Each path below is one point turned by a fixed rotation once a step. After each direction that follows a path, write how fast that rotation turns it, in deg/step (0 if it stays still).
Each turn is a multiple of 5 degrees from 10 to 175, or 0.
Each row of a path follows its step; steps can be skipped.
path 1
step 0: [.10,-.07,.05,.10,.08,-.03,.17,.08,-.45,.13,-.03,-.03,.15,-.36,-.19,.01,-.03,-.01,-.17,.08,.28,-.19,.07,.03,.11,-.09,-.02,.06,.26,.24,.12,-.12,-.14,.05,-.02,-.26,.25,.21,.25,.07,.22,-.06,-.45,.03,.04,-.07,.02,-.13]
step 1: [.47,.06,-.16,.00,-.10,.05,.10,-.08,.11,-.10,-.06,.01,-.01,-.15,.12,.07,-.14,.21,-.08,-.03,-.07,.04,.01,.17,-.13,-.28,-.19,-.04,-.07,.03,.00,-.02,.16,.21,-.19,.06,-.31,.23,-.22,.01,-.08,-.37,.19,.52,.04,-.04,.12,-.08]
step 2: [.02,.00,.04,-.30,.08,.07,.09,.34,.25,.04,.00,.18,-.26,-.07,-.24,.36,.06,-.22,-.04,-.18,-.01,.23,-.13,.13,-.04,-.30,.00,-.14,-.04,-.07,.18,-.06,.03,.04,.03,.01,.17,-.07,.22,.33,.19,.25,-.08,.03,.17,.11,-.29,-.12]
step 3: [.19,.07,-.09,.04,-.26,-.21,.18,.16,-.24,.12,-.18,-.17,.27,-.15,-.08,-.21,.05,-.42,.05,.00,-.10,.06,.17,-.03,.10,-.12,-.30,-.20,.17,-.01,.11,-.13,.12,-.22,-.23,-.02,.34,-.05,-.09,-.01,-.11,-.33,-.10,-.17,-.14,-.07,.19,.02]
step 4: [.26,.19,.08,-.03,.09,-.11,-.21,-.03,-.14,-.07,-.05,-.14,-.28,-.01,.09,.15,-.40,.07,.15,.16,.02,.05,.03,.09,.33,-.11,-.06,-.18,-.19,.06,-.21,-.15,-.06,-.02,.11,.01,-.31,-.20,-.04,.04,.28,-.33,-.12,.22,.21,.24,.02,-.25]
step 5: [-.03,-.04,-.14,-.06,.23,.10,.55,.00,-.14,-.01,-.06,-.06,-.18,.06,-.14,.01,.01,.03,.06,-.06,.06,-.11,-.11,.14,-.12,-.31,.11,-.34,.17,.17,.22,.00,.05,-.10,.23,-.11,.24,.20,-.14,-.01,.17,.04,-.15,.12,.13,-.08,-.38,.24]
step 6: [.27,.03,.09,.14,-.01,.16,.03,-.01,-.09,.28,.02,.09,.18,-.08,-.17,.37,.03,.17,.02,.04,.05,-.01,-.01,-.09,-.13,-.17,-.44,.00,-.04,.03,.33,-.15,-.05,.05,-.20,.02,.19,.04,.10,-.21,.07,-.19,-.15,.12,-.14,.01,.51,-.20]
step 7: [.02,-.16,-.01,-.42,-.02,-.18,-.08,.14,-.21,-.14,.10,.18,.04,-.43,.14,.13,-.08,.00,-.02,.03,-.20,.02,-.16,.34,.21,-.20,.09,-.12,-.16,-.02,-.02,-.01,-.06,.01,-.21,-.01,-.01,-.06,-.26,.35,.02,-.08,.04,.42,.04,.05,-.14,-.15]
step 8: [.47,.27,.03,-.19,.06,.09,.20,.22,.03,.12,-.15,-.36,-.15,.00,-.09,-.03,.09,-.27,-.12,.14,.21,.01,.15,.25,-.30,-.12,.08,-.04,.34,.10,.07,-.07,.19,-.12,.04,-.02,.09,.04,.19,.31,.14,-.01,-.13,-.15,-.09,-.04,-.11,-.08]
step 9: [.26,.13,-.03,.30,-.18,.10,.02,.23,.00,.06,-.20,.33,.10,-.01,.04,.12,-.14,-.10,.03,.04,-.16,.18,.15,-.29,.20,-.34,-.15,-.10,-.01,.00,.28,-.05,.01,.05,.04,-.10,-.08,-.25,-.26,-.12,.10,-.46,.03,.00,.28,-.03,.02,.04]
Speeds:
[-.07,-.05,.04,-.04,.05,-.03,.04,-.11,-.07,.07,.09,-.09,.03,.01,.07,.09,-.03,.07,.03,.04,.00,-.03,-.01,-.02,-.06,-.02,-.01,-.07,-.01,.02,.00,-.05,-.08,-.10,.05,-.02,.00,.02,-.07,-.06,.06,.06,-.03,.00,.02,.03,.09,.09] => 55
[.06,.09,.07,.10,.02,.01,-.01,-.02,-.01,.06,-.06,.04,.07,-.03,.00,-.04,-.15,.03,-.08,.08,-.04,.00,-.04,.01,-.01,.04,.02,.01,.03,.03,-.06,-.04,.02,-.07,.04,.12,.06,.01,-.06,.01,-.05,.07,-.05,-.02,.06,.04,-.09,.00] => 80
[.14,-.06,-.10,-.02,.09,.01,-.02,-.01,-.01,-.05,-.04,.03,-.02,-.04,-.05,-.02,-.05,.01,.01,.03,.00,.05,.05,.04,.06,.05,.02,-.02,-.01,-.04,-.16,.04,-.12,-.01,-.02,-.09,.03,.00,-.03,.00,-.08,.05,-.01,.06,-.03,.03,.09,.04] => 115
[.05,-.04,-.06,.06,.08,.00,.07,-.01,.04,-.01,-.05,.00,-.07,-.04,.04,.01,.04,.03,-.05,.01,.00,-.06,.08,-.08,-.05,.02,.02,.02,.07,.02,-.04,.04,.00,.12,.03,.02,-.02,.00,-.03,-.11,.10,-.04,-.03,.02,.19,-.07,-.02,-.01] => 85
[.09,-.10,.01,-.07,.09,.00,-.01,-.05,.01,.00,-.05,.03,.04,.08,-.08,-.03,.04,-.07,-.08,-.03,-.05,.02,-.03,-.11,.08,.00,-.01,.08,.04,.06,.05,.01,.08,-.09,.07,.02,.00,.03,-.01,.00,.11,.03,.03,.03,-.04,.04,.03,.02] => 120
[.00,.01,-.06,.03,.00,.04,.09,-.08,-.05,-.02,-.10,-.03,.01,.01,.01,.04,.04,-.11,-.01,.05,.01,-.10,.12,.03,-.09,.00,-.01,.03,-.02,.05,-.01,.00,.04,-.07,-.04,.07,-.01,.09,.10,.00,-.10,-.06,-.03,-.04,-.07,.00,.06,.03] => 140
[-.02,.05,.02,.14,.06,-.05,.06,.00,-.08,.01,.01,-.01,-.04,.05,-.03,-.07,-.04,-.01,.15,.00,-.01,-.03,.07,-.06,.08,-.07,.06,-.05,.00,.01,-.02,.11,.02,-.02,.08,-.02,.00,-.05,.01,.01,.01,.00,.08,-.04,-.02,.07,.02,-.08] => 65
